0: [521 471 327 603 534 468 627 563 518 516 634 415 310 474 437 627 331 451 703 277 577 554 491 519 520 338 455 481]
1: [343 441 695 605 919 563 413 590 670 822 411 680 595 427 650 297 637 359 375 514 516 420 421 450 358 796 655 489]
2: [578 427 466 620 611 682 609 463 689 539 583 534 390 598 505 481 476 391 537 325 660 338 394 420 553 517 620 528]
3: [685 406 688 557 502 571 397 473 387 412 395 686 620 619 506 401 553 613 564 482 525 423 133 184 640 578 401 739]
4: [389 523 558 618 726 804 544 510 999 660 522 461 472 512 604 383 649 121 302 506 573 350 458 480 334 607 637 512]
5: [535 454 471 582 573 559 596 476 643 544 551 528 414 523 513 483 494 399 499 384 609 411 443 457 519 510 556 499]
6: [445 445 545 516 475 447 477 531 501 544 495 483 527 483 463 520 491 523 548 634 467 441 500 373 513 481 599 649]
7: [666 389 488 597 499 456 519 612 437 490 504 586 355 571 556 546 476 550 681 437 629 516 572 430 549 482 438 614]
8: [669 539 266 557 417 617 684 478 628 511 680 390 197 489 491 670 373 388 459 349 592 487 479 495 529 348 382 554]
9: [211 388 535 600 259 264 542 665 296 383 397 561 607 418 315 511 368 533 510 742 505 548 649 194 533 493 450 408]
10: [481 457 514 544 449 486 465 530 504 515 566 535 451 593 583 500 478 509 633 423 644 495 462 395 535 495 557 540]
11: [682 401 597 463 433 693 370 391 497 356 354 624 650 694 551 276 701 608 574 290 506 454 278 508 591 638 428 676]
12: [356 574 423 545 295 443 635 545 441 361 346 431 556 352 350 588 260 480 307 557 478 717 591 385 473 453 437 49]
13: [546 986 484 312 525 565 428 259 508 462 458 453 511 502 528 502 547 578 586 396 269 579 539 830 364 543 434 446]
14: [652 570 366 537 585 587 727 519 766 513 539 337 305 469 426 640 410 320 467 310 675 487 480 651 496 357 398 398]
15: [513 790 494 346 444 511 441 314 455 394 327 505 493 478 478 466 553 475 454 504 301 577 420 583 359 559 401 399]
16: [599 527 444 392 533 565 467 439 561 467 336 549 599 486 523 525 477 519 447 469 435 735 493 748 412 564 277 285]
17: [401 602 650 483 730 681 384 502 867 603 433 515 564 501 556 335 717 311 431 594 449 397 481 464 383 694 616 528]
18: [452 527 505 552 485 534 637 514 509 380 552 314 462 566 201 549 433 413 405 657 628 216 578 540 575 449 501 528]
19: [651 447 388 616 488 522 616 535 523 459 671 389 372 556 357 672 389 455 490 456 636 487 532 492 610 338 378 564]
20: [466 514 467 506 462 531 553 483 499 420 550 373 444 632 316 540 459 517 554 590 586 403 457 450 654 411 425 556]
21: [406 617 620 529 740 658 446 509 904 626 441 491 539 455 545 407 662 280 365 551 482 428 503 473 305 671 596 498]
22: [438 618 484 455 478 421 474 466 454 471 448 487 540 472 474 504 509 538 522 582 464 515 539 586 538 510 528 488]
23: [489 475 646 525 507 569 481 506 461 344 502 504 589 782 198 428 512 610 627 537 634 206 371 415 716 479 486 684]
24: [479 483 574 571 678 800 496 472 875 588 447 519 535 555 608 370 644 253 455 493 553 387 437 498 399 607 600 524]
25: [511 420 600 547 416 608 533 549 435 392 503 482 496 672 382 394 484 542 591 543 610 325 439 394 732 481 502 653]
26: [591 645 412 373 530 551 542 428 510 459 544 410 414 415 499 609 500 459 529 386 491 488 514 678 440 426 486 473]
27: [635 390 475 625 498 582 553 530 563 473 665 429 388 600 398 586 448 465 479 486 633 426 469 467 652 397 454 627]
28: [486 564 418 532 507 371 570 491 466 498 499 473 491 382 449 564 458 521 500 581 495 599 685 497 434 417 387 489]
29: [387 476 599 596 647 535 499 591 598 721 540 539 481 442 533 415 556 368 378 514 571 432 518 477 433 592 617 506]
30: [406 526 477 424 263 369 440 598 291 609 534 547 550 427 553 569 482 619 454 625 409 665 487 451 489 467 610 420]
31: [409 572 624 543 532 755 544 473 709 447 465 377 534 581 293 365 568 286 446 559 632 42 320 544 531 578 632 521]

[582 615 556 445 614 541 493 320 533 456 259 552 535 558 567 453 489 487 498 468 485 639 420 541 416 566 332 143] 16 15 22
[592 528 360 520 462 462 618 535 511 459 648 428 393 392 410 759 291 439 642 369 592 584 592 519 541 314 453 417] 0 19 8
[362 365 617 524 659 263 211 670 511 999 475 999 577 335 999 390 782 474 483 640 394 648 458 454 295 795 722 312] 1 29 30
[631 578 515 318 697 555 357 270 624 556 552 470 499 478 625 478 698 490 527 429 285 448 455 669 403 546 731 465] 26 22 13
[458 564 402 473 445 491 580 449 513 481 560 350 405 534 364 561 463 493 477 637 547 463 463 496 601 383 390 453] 20 22 19
[490 526 470 433 544 414 477 461 436 524 428 589 525 479 607 477 549 584 451 484 326 649 469 540 480 535 451 470] 22 28 15
[456 406 585 529 497 472 408 530 517 574 523 507 556 545 466 490 538 547 589 662 445 366 492 307 544 508 671 739] 6 10 25
[391 353 510 539 397 336 519 553 392 441 434 509 581 492 378 547 313 559 462 501 511 582 488 445 502 485 535 572] 6 22 28
[629 369 594 599 450 594 478 539 456 363 475 572 607 682 436 416 544 609 576 464 579 447 359 419 663 536 459 606] 25 3 23
[442 432 565 516 479 283 414 653 398 671 641 594 481 516 711 503 557 558 504 638 397 487 498 412 579 538 788 668] 6 30 10
[295 356 434 609 342 300 628 829 425 598 491 545 485 400 449 515 416 484 320 656 534 542 657 221 421 418 554 411] 9 30 28
[56 520 501 681 244 0 556 861 263 388 473 471 661 466 250 552 252 550 447 832 564 527 723 270 566 428 446 478] 9 30 12
[539 655 412 238 324 576 568 181 411 330 593 280 438 481 294 617 374 527 549 462 417 427 546 566 517 364 442 574] 26 20 22
[346 584 388 461 453 456 556 510 395 490 347 439 505 350 405 607 370 481 320 576 449 599 812 477 319 457 397 373] 28 12 22
[449 513 531 565 512 586 580 514 535 378 547 365 518 683 233 488 518 438 427 657 612 145 524 495 615 493 530 577] 18 20 25
[423 523 534 565 501 597 604 515 503 333 526 315 522 690 124 494 480 437 384 738 623 73 573 492 627 489 540 604] 18 20 23
[749 830 475 60 643 796 351 0 570 329 416 461 549 502 558 474 561 539 603 318 99 595 503 999 318 603 415 481] 13 15 16
[475 524 551 390 389 455 438 471 428 447 447 531 559 529 538 455 490 568 519 480 433 525 600 472 548 537 483 545] 22 6 10
[404 498 545 542 737 515 480 580 559 562 463 503 598 489 456 466 505 405 301 675 532 484 540 469 353 628 562 518] 29 6 21
[596 564 418 532 656 608 667 498 869 531 546 355 349 503 439 577 480 290 439 349 643 401 451 647 479 421 451 431] 14 5 2
[487 647 420 408 533 514 551 459 611 559 548 370 431 379 503 608 490 409 410 395 486 500 588 548 449 424 566 445] 26 22 28
[559 767 462 0 582 535 380 216 534 446 296 433 508 407 545 529 487 587 579 422 233 557 841 864 275 523 450 489] 13 15 26
[662 412 578 587 500 578 478 493 453 444 472 610 484 606 504 471 513 552 543 415 525 436 219 279 621 524 421 664] 3 25 10
[522 694 516 341 474 547 401 216 548 499 307 529 645 465 655 519 544 561 610 462 305 562 554 596 292 602 383 376] 15 13 16
[520 625 423 408 482 545 586 427 554 443 578 343 461 486 414 563 420 409 543 491 562 430 536 551 496 406 486 508] 26 20 22
[451 666 467 445 576 405 488 433 456 449 383 506 563 452 471 521 488 526 510 601 434 553 588 598 461 535 495 429] 22 28 15
[414 475 486 522 385 247 584 583 373 489 445 518 500 361 423 506 405 457 407 603 542 602 572 448 493 483 393 455] 28 22 30
[472 524 354 550 427 298 602 625 506 536 485 436 366 359 434 682 374 431 449 482 443 657 598 480 407 414 436 441] 28 0 22
[395 320 776 520 550 473 364 650 321 488 411 674 657 585 553 328 623 620 419 684 482 358 323 537 506 636 645 669] 6 3 25
[538 482 327 582 510 445 636 568 524 519 644 422 324 432 436 689 304 444 684 290 582 576 528 524 513 323 458 449] 0 19 8
[70 31 795 891 946 475 454 924 704 931 524 781 579 546 733 169 679 281 173 942 493 457 362 64 420 748 938 437] 1 29 17
[480 522 414 510 482 464 571 534 500 482 468 456 490 394 396 589 385 496 492 520 478 671 521 513 430 437 446 423] 28 22 26
[999 483 742 437 764 740 360 306 549 263 257 674 690 999 638 181 763 667 796 175 507 426 306 546 560 745 385 536] 11 3 23
[572 355 450 647 521 538 626 530 598 583 625 460 334 391 507 518 506 422 451 320 725 449 337 600 523 425 440 561] 5 27 2
[421 574 527 503 514 579 572 491 536 401 519 332 513 605 236 507 501 437 385 653 560 184 580 511 569 494 561 564] 18 20 31
[490 553 522 361 386 456 440 417 437 436 369 550 577 538 555 435 484 577 503 453 396 588 646 497 432 572 407 470] 22 15 28
[513 507 367 492 337 400 662 537 467 457 540 457 415 417 453 629 374 479 425 441 512 602 558 532 432 367 391 390] 28 26 0
[527 558 423 431 383 446 597 468 518 531 448 510 555 411 463 543 377 523 416 516 430 745 705 533 382 486 304 467] 28 16 22
[428 413 524 652 773 492 489 550 628 630 501 551 459 461 628 439 584 360 225 461 533 518 544 474 388 585 592 407] 29 5 21
[637 349 586 509 469 549 396 469 402 448 460 636 581 650 557 386 624 641 651 423 492 442 279 470 579 579 524 581] 11 3 10
[521 384 492 564 398 513 499 545 491 558 644 504 410 544 526 521 504 501 511 502 545 448 581 422 628 431 571 530] 10 27 6
